Named turns come first, each shown by rows before and after it. Which turns, in which order, take the first row of each pair that follows to the second? Write the first one first, as in the answered first pair.
K_680:
[ -1  -3   0 -14  11   3  17  -3] -> [  0   4   3 -10  17  -3   3 -14]
[ -5 -11  -9   2  -3  14  11   4] -> [-6 -5 -9 -7 11 10 13  1]
[ 19   2  12  18  -6   2   2 -14] -> [ 19  -4  10  17 -12   7  12  -6]
K_894:
[ -5  -9  -5  10 -18  11   5   9] -> [-3 -5 -5 -3 -7 11 21 11]
[11  5  6  3 11 -8  1 -3] -> [  9   1   5  11   3  -6 -10  -3]
[-23 -19 -12  -4  -3   9 -28  16] -> [-22 -15 -14 -23  13   8  -1  22]
[ -5 -12  -7  -6 -14  13  20  18] -> [  6   4  -2 -15   4   6  32   5]
K_383:
[  7  -7 -11   1 -14   4  13  11] -> [ 16   1  -7   4 -14   1  14   1]
[ -3   1  -8 -14  13 -12   8  10] -> [ -8 -12 -11   2 -11  -5  -4  17]
[  5 -16   2  -4 -10  12  12  19] -> [ 19  -7   8   8 -17  10  10   5]
K_380:
[-24  -9 -14  -1   9  10  -9  21] -> [-11  -9 -12   1  -6  17  20  22]
[-17 -20  -3   3  -8  10  -9  16] -> [  3 -11   1   1 -15  13  25  10]
[ -3  -4  -4 -27  14  -3  18   7] -> [-10  -5  -6 -26  19  -6   4   8]
Now pairs of rows:
Each pair is two turns apart.
[-13 -19  -1  -2  -5  -2  15  15] -> [-10  -2   3 -12  21 -15  11   1] -> K_894 then K_380
[ 10  -4  11  19 -13  -9 -18 -12] -> [  2 -19   4  16 -24   0  -3   8] -> K_380 then K_894
[-5  2 -1  3  9 -6  3  3] -> [-4 -3 -1  8 -1 -2  7  6] -> K_383 then K_380
[-15  -4  -7 -13   1  -1   4  14] -> [ 11  13   5   6 -11  -5   2 -13] -> K_383 then K_383
[-19 -15  -7  -2   0   3 -16  14] -> [  5  -2  -1 -11   1   5  29   9] -> K_380 then K_894
[  1   3   2  17  -3  -6 -22 -12] -> [ 10   9   5  17  -5  -6 -11 -17] -> K_894 then K_383
[ -4 -11 -21  16 -17   7 -12   5] -> [ 18   5 -12  19 -18   4   6 -12] -> K_383 then K_680
[ 19 -15  -4  -4 -27  28  42  10] -> [ 21  22   4 -29  37  -1  20 -22] -> K_680 then K_680
[ 12  10   7  16  -4   1  -6 -14] -> [  5  -1   2  19 -17   8  -4  -1] -> K_380 then K_680
[ -6   0 -10 -12   2   3  10  15] -> [ -5  -6 -10   1 -15   7   2  15] -> K_380 then K_383
[-11 -21  -4  -6 -16   7  -6  20] -> [ 22   8  12   8 -17  -3  -2 -16] -> K_383 then K_380
[ 6  2  5 10  2 -3 -1 -3] -> [ 6  3  6  6  6 -4  2 -4] -> K_894 then K_383
[-23 -16 -16  -5  16  -5  16  35] -> [ 22   4   2  28 -20  -3  34   2] -> K_383 then K_380
[ 18  15   9  11   0  -3  -3 -23] -> [  5 -10  -1  16 -27  12   6   4] -> K_894 then K_680
[  6   3   2 -16   8  -2  29  -1] -> [  8  12   9   5   5 -10 -15 -23] -> K_680 then K_894
[  3  15  10   6 -20  -8  -4 -11] -> [-21   2  -2 -17  -1  -6   2  14] -> K_383 then K_383
[-20   9  -6 -26  16 -14   2   9] -> [-13  -5  -3  12 -33  -2 -17   5] -> K_380 then K_383
[-10   6   1 -18  22  -2  10   9] -> [  1  14   9   8   8  -7 -21 -14] -> K_894 then K_680
[ 12  10   3   6  -8  -4  -5 -16] -> [  3   1   0  10 -14  -2 -16  -9] -> K_380 then K_380
[  2   2   9 -16   2   0  23  -1] -> [-17 -10   3 -19   6   1   3  10] -> K_680 then K_383
[ -5   6   5 -13  31  -7   8   0] -> [  0  -9   8  25 -18   4 -15  -2] -> K_383 then K_383
[-12  -4  -7 -23  11   0  17  17] -> [-17   2  -5 -16  21  -9 -16   4] -> K_894 then K_380
[ -1  17   2  -5  19  -7 -17 -15] -> [ -1  -4  -2  18 -25   9 -14   0] -> K_680 then K_680
[-3 -6 -6 -4  1  1 -6  5] -> [-1 -2 -5 -6  7 -2 -6  1] -> K_894 then K_680
[ -5 -19  -8   6 -10  -6 -14  10] -> [ -6 -12  -9 -15  13 -11   3  13] -> K_894 then K_680
[  5  10   7 -14  20  -6  14  -7] -> [-12  -2   3   2   9  -5 -28  -4] -> K_380 then K_680
